In the data rows, zero lies at 7.5, halfway between 7 and 8.
Some points:
{5, 12, 7, 6, 9, 8, 3, 6, 9, 6, 10, 8, 15, 9, 10, 12, 8, 6, 6,
 5, 5, 8, 3, 10, 4, 4, 1, 8, 5, 6, 5, 6}
{5, 7, 11, 4, 12, 3, 9, 5, 5, 7, 11, 6, 10, 10, 8, 2, 7, 9, 6,
 4, 9, 5, 6, 3, 8, 6, 12, 8, 8, 9, 9, 10}
{9, 8, 5, 11, 3, 9, 5, 5, 10, 6, 6, 5, 11, 4, 7, 8, 11, 7, 9,
 8, 11, 5, 9, 5, 12, 7, 9, 6, 6, 10, 5, 10}
{6, 5, 5, 10, 8, 6, 6, 5, 12, 7, 8, 9, 9, 4, 8, 6, 6, 15, 9,
 4, 8, 7, 4, 5, 5, 9, 9, 4, 5, 7, 7, 6}
{3, 5, 9, 8, 11, 5, 10, 15, 6, 2, 10, 6, 5, 12, 9, 7, 6, 7, 6,
 10, 9, 11, 6, 11, 11, 5, 4, 8, 9, 11, 3, 7}
{8, 6, 7, 9, 4, 9, 12, 5, 6, 11, 6, 9, 7, 6, 5, 8, 11, 5, 4,
 8, 9, 13, 0, 8, 8, 10, 11, 6, 5, 8, 8, 5}
{6, 8, 2, 9, 14, 4, 7, 9, 5, 11, 8, 6, 10, 6, 4, 11, 7, 7, 9,
 9, 11, 10, 6, 12, 7, 3, 11, 9, 10, 5, 6, 7}
{8, 11, 9, 6, 8, 6, 4, 3, 8, 5, 9, 8, 6, 7, 4, 6, 6, 5, 9,
 11, 4, 8, 6, 6, 9, 11, 8, 6, 11, 7, 2, 9}
{9, 6, 9, 7, 4, 7, 9, 11, 6, 9, 9, 10, 8, 3, 8, 2, 9, 8, 9,
 10, 7, 12, 7, 11, 6, 7, 8, 10, 6, 10, 8, 7}
{11, 6, 11, 10, 9, 11, 6, 9, 12, 9, 8, 6, 5, 13, 11, 6, 6, 9, 6,
 6, 10, 7, 8, 15, 5, 10, 3, 8, 7, 4, 8, 15}
{12, 7, 13, 5, 5, 9, 7, 7, 7, 9, 8, 13, 12, 9, 9, 7, 7, 4, 8,
 7, 6, 4, 8, 6, 11, 9, 8, 8, 11, 8, 13, 4}
{8, 5, 5, 9, 9, 6, 12, 8, 11, 13, 3, 7, 12, 13, 4, 8, 6, 6, 12,
 7, 9, 8, 9, 10, 8, 5, 4, 8, 12, 9, 8, 8}
{9, 5, 7, 8, 0, 6, 8, 13, 4, 4, 10, 8, 12, 8, 3, 5, 1, 7, 6,
 9, 6, 6, 9, 4, 6, 6, 10, 8, 6, 2, 5, 5}
{6, 7, 6, 6, 5, 10, 5, 4, 7, 4, 6, 10, 8, 10, 8, 8, 12, 7, 7,
 7, 9, 11, 10, 9, 2, 5, 6, 7, 15, 4, 9, 7}
{8, 5, 10, 8, 13, 4, 6, 0, 8, 3, 8, 7, 10, 8, 6, 6, 8, 3, 8,
 7, 5, 7, 6, 7, 8, 13, 9, 6, 9, 5, 5, 9}
{6, 4, 11, 11, 3, 8, 6, 9, 1, 9, 7, 7, 6, 5, 7, 10, 10, 7, 5,
 8, 4, 7, 9, 6, 9, 6, 7, 11, 3, 14, 7, 10}
{8, 9, 7, 9, 10, 8, 6, 11, 7, 9, 1, 8, 2, 9, 9, 7, 5, 1, 4,
 5, 6, 3, 6, 11, 7, 8, 8, 7, 5, 4, 3, 7}
{7, 6, 8, 7, 3, 4, 8, 12, 14, 6, 10, 9, 6, 4, 7, 9, 10, 1, 7,
 6, 10, 6, 7, 8, 5, 10, 7, 4, 7, 9, 9, 8}
{8, 5, 6, 6, 7, 10, 7, 6, 8, 6, 7, 10, 5, 6, 6, 7, 5, 7, 7,
 3, 13, 8, 8, 5, 7, 6, 8, 7, 3, 8, 11, 6}
{8, 9, 6, 9, 7, 11, 10, 9, 9, 9, 6, 4, 7, 12, 11, 9, 9, 9, 8,
 7, 6, 10, 7, 2, 5, 10, 12, 8, 10, 9, 6, 4}
{8, 14, 7, 6, 7, 11, 7, 11, 8, 4, 9, 5, 8, 7, 4, 9, 12, 8, 3,
 5, 6, 8, 6, 12, 9, 8, 10, 7, 7, 11, 5, 9}
{11, 9, 5, 5, 9, 10, 8, 9, 6, 7, 8, 7, 6, 4, 12, 8, 6, 8, 11,
 7, 4, 6, 4, 8, 13, 6, 5, 6, 12, 6, 9, 13}
{7, 7, 6, 7, 9, 4, 5, 10, 9, 10, 6, 7, 6, 2, 9, 5, 6, 8, 2,
 7, 6, 7, 9, 9, 7, 13, 6, 9, 12, 9, 6, 5}
{5, 12, 9, 11, 11, 7, 8, 8, 8, 6, 7, 12, 4, 8, 10, 11, 6, 6, 10,
 11, 10, 6, 10, 11, 8, 3, 10, 7, 10, 8, 5, 6}
{8, 8, 7, 7, 6, 10, 9, 10, 3, 3, 6, 6, 10, 6, 8, 7, 7, 8, 10,
 1, 0, 11, 11, 13, 7, 4, 9, 5, 6, 10, 11, 8}
{10, 6, 2, 4, 10, 4, 2, 6, 10, 12, 7, 10, 9, 12, 10, 6, 8, 11, 9,
 11, 4, 11, 8, 5, 11, 11, 10, 4, 6, 11, 10, 7}
{7, 7, 5, 6, 3, 5, 9, 3, 5, 9, 14, 0, 3, 6, 7, 8, 8, 6, 9,
 11, 6, 6, 8, 7, 7, 7, 6, 5, 5, 5, 10, 3}
{5, 9, 8, 8, 8, 6, 7, 9, 7, 7, 9, 10, 7, 13, 7, 11, 9, 5, 12,
 2, 8, 11, 8, 7, 13, 9, 6, 7, 9, 3, 6, 12}
{3, 9, 11, 5, 4, 10, 12, 4, 8, 8, 7, 9, 6, 7, 9, 7, 12, 8, 6,
 8, 8, 5, 8, 10, 5, 6, 9, 3, 5, 11, 3, 9}
{3, 10, 7, 7, 6, 6, 8, 3, 9, 7, 6, 7, 4, 10, 11, 3, 3, 4, 9,
 5, 9, 5, 9, 7, 10, 9, 4, 15, 7, 7, 8, 7}
{4, 9, 10, 7, 9, 9, 4, 11, 12, 6, 1, 5, 5, 6, 4, 9, 6, 7, 11,
 10, 10, 11, 4, 9, 6, 3, 8, 9, 8, 4, 14, 4}
{11, 5, 9, 9, 7, 7, 4, 8, 8, 5, 3, 6, 7, 8, 9, 9, 9, 7, 8,
 7, 6, 7, 4, 10, 6, 9, 6, 12, 5, 10, 3, 9}
{6, 2, 7, 7, 8, 6, 10, 3, 14, 7, 11, 10, 5, 5, 9, 11, 8, 8, 4,
 9, 2, 6, 9, 7, 8, 4, 9, 13, 5, 6, 7, 7}
{9, 9, 7, 8, 7, 11, 7, 7, 6, 8, 7, 5, 7, 10, 1, 9, 2, 12, 6,
 6, 9, 7, 10, 9, 9, 4, 5, 7, 13, 11, 7, 5}
{10, 6, 9, 8, 8, 7, 8, 4, 5, 9, 9, 10, 7, 7, 12, 6, 11, 12, 5,
 6, 9, 6, 6, 5, 9, 5, 6, 9, 5, 4, 5, 5}
{7, 8, 6, 7, 9, 14, 11, 14, 7, 8, 9, 6, 6, 6, 6, 5, 15, 8, 7,
 7, 5, 5, 12, 8, 10, 5, 9, 8, 5, 1, 6, 6}
{9, 9, 8, 11, 9, 8, 6, 7, 7, 13, 9, 4, 7, 5, 8, 10, 7, 6, 10,
 5, 10, 7, 12, 2, 5, 10, 7, 6, 5, 8, 9, 2}
{8, 6, 6, 8, 5, 4, 5, 8, 4, 5, 6, 5, 7, 11, 9, 10, 7, 11, 5,
 10, 12, 5, 8, 8, 9, 12, 10, 8, 8, 9, 10, 6}
{5, 7, 10, 10, 6, 4, 7, 5, 9, 8, 7, 10, 8, 7, 10, 4, 6, 8, 4,
 8, 9, 12, 7, 4, 11, 10, 6, 6, 9, 5, 7, 7}
{8, 8, 7, 5, 9, 11, 14, 6, 5, 10, 5, 10, 8, 7, 7, 11, 5, 12, 8,
 10, 13, 8, 11, 7, 8, 15, 5, 10, 7, 7, 7, 7}
{8, 6, 11, 4, 8, 5, 8, 6, 6, 12, 9, 9, 8, 7, 4, 8, 10, 10, 14,
 9, 5, 5, 5, 6, 2, 9, 8, 11, 7, 7, 10, 9}
{12, 9, 7, 10, 8, 10, 6, 9, 7, 5, 11, 8, 7, 6, 6, 7, 6, 9, 10,
 12, 7, 11, 8, 6, 6, 7, 12, 5, 3, 11, 7, 8}
{8, 9, 1, 13, 10, 7, 8, 6, 7, 5, 10, 9, 7, 8, 6, 5, 10, 8, 7,
 9, 6, 2, 6, 5, 3, 9, 3, 7, 4, 9, 14, 9}
{14, 8, 8, 2, 11, 3, 9, 7, 7, 7, 5, 4, 8, 8, 6, 6, 8, 7, 7,
 9, 7, 8, 11, 3, 3, 2, 6, 5, 6, 10, 8, 10}
{5, 13, 10, 9, 6, 7, 12, 5, 10, 12, 7, 5, 8, 5, 9, 9, 3, 8, 4,
 11, 8, 7, 10, 5, 10, 9, 9, 8, 10, 7, 10, 9}
{4, 2, 7, 4, 7, 13, 6, 11, 6, 9, 8, 7, 8, 5, 11, 9, 4, 8, 8,
 8, 8, 8, 7, 6, 5, 6, 6, 7, 10, 5, 9, 13}
These points spread out most along one direction. Take the direction at right angles to it along which they spread out most. Then take the direction at right angles to both along which they spread out most. Go by this last direction. For each point below, how far along it does it lie, from 0 to 99? The average is 50, and the first point in the table lies past the average. One standard deviation of the points above along it is 16.
{9, 5, 7, 8, 0, 6, 8, 13, 4, 4, 10, 8, 12, 8, 3, 5, 1, 7, 6,
 9, 6, 6, 9, 4, 6, 6, 10, 8, 6, 2, 5, 5} 41
{3, 10, 7, 7, 6, 6, 8, 3, 9, 7, 6, 7, 4, 10, 11, 3, 3, 4, 9,
 5, 9, 5, 9, 7, 10, 9, 4, 15, 7, 7, 8, 7} 65
{8, 8, 7, 7, 6, 10, 9, 10, 3, 3, 6, 6, 10, 6, 8, 7, 7, 8, 10,
 1, 0, 11, 11, 13, 7, 4, 9, 5, 6, 10, 11, 8} 43
{5, 7, 11, 4, 12, 3, 9, 5, 5, 7, 11, 6, 10, 10, 8, 2, 7, 9, 6,
 4, 9, 5, 6, 3, 8, 6, 12, 8, 8, 9, 9, 10} 57
{8, 11, 9, 6, 8, 6, 4, 3, 8, 5, 9, 8, 6, 7, 4, 6, 6, 5, 9,
 11, 4, 8, 6, 6, 9, 11, 8, 6, 11, 7, 2, 9} 69
{8, 14, 7, 6, 7, 11, 7, 11, 8, 4, 9, 5, 8, 7, 4, 9, 12, 8, 3,
 5, 6, 8, 6, 12, 9, 8, 10, 7, 7, 11, 5, 9} 63
{8, 5, 10, 8, 13, 4, 6, 0, 8, 3, 8, 7, 10, 8, 6, 6, 8, 3, 8,
 7, 5, 7, 6, 7, 8, 13, 9, 6, 9, 5, 5, 9} 80
{6, 7, 6, 6, 5, 10, 5, 4, 7, 4, 6, 10, 8, 10, 8, 8, 12, 7, 7,
 7, 9, 11, 10, 9, 2, 5, 6, 7, 15, 4, 9, 7} 44
{12, 9, 7, 10, 8, 10, 6, 9, 7, 5, 11, 8, 7, 6, 6, 7, 6, 9, 10,
 12, 7, 11, 8, 6, 6, 7, 12, 5, 3, 11, 7, 8} 40
{7, 8, 6, 7, 9, 14, 11, 14, 7, 8, 9, 6, 6, 6, 6, 5, 15, 8, 7,
 7, 5, 5, 12, 8, 10, 5, 9, 8, 5, 1, 6, 6} 48
{5, 7, 10, 10, 6, 4, 7, 5, 9, 8, 7, 10, 8, 7, 10, 4, 6, 8, 4,
 8, 9, 12, 7, 4, 11, 10, 6, 6, 9, 5, 7, 7} 63
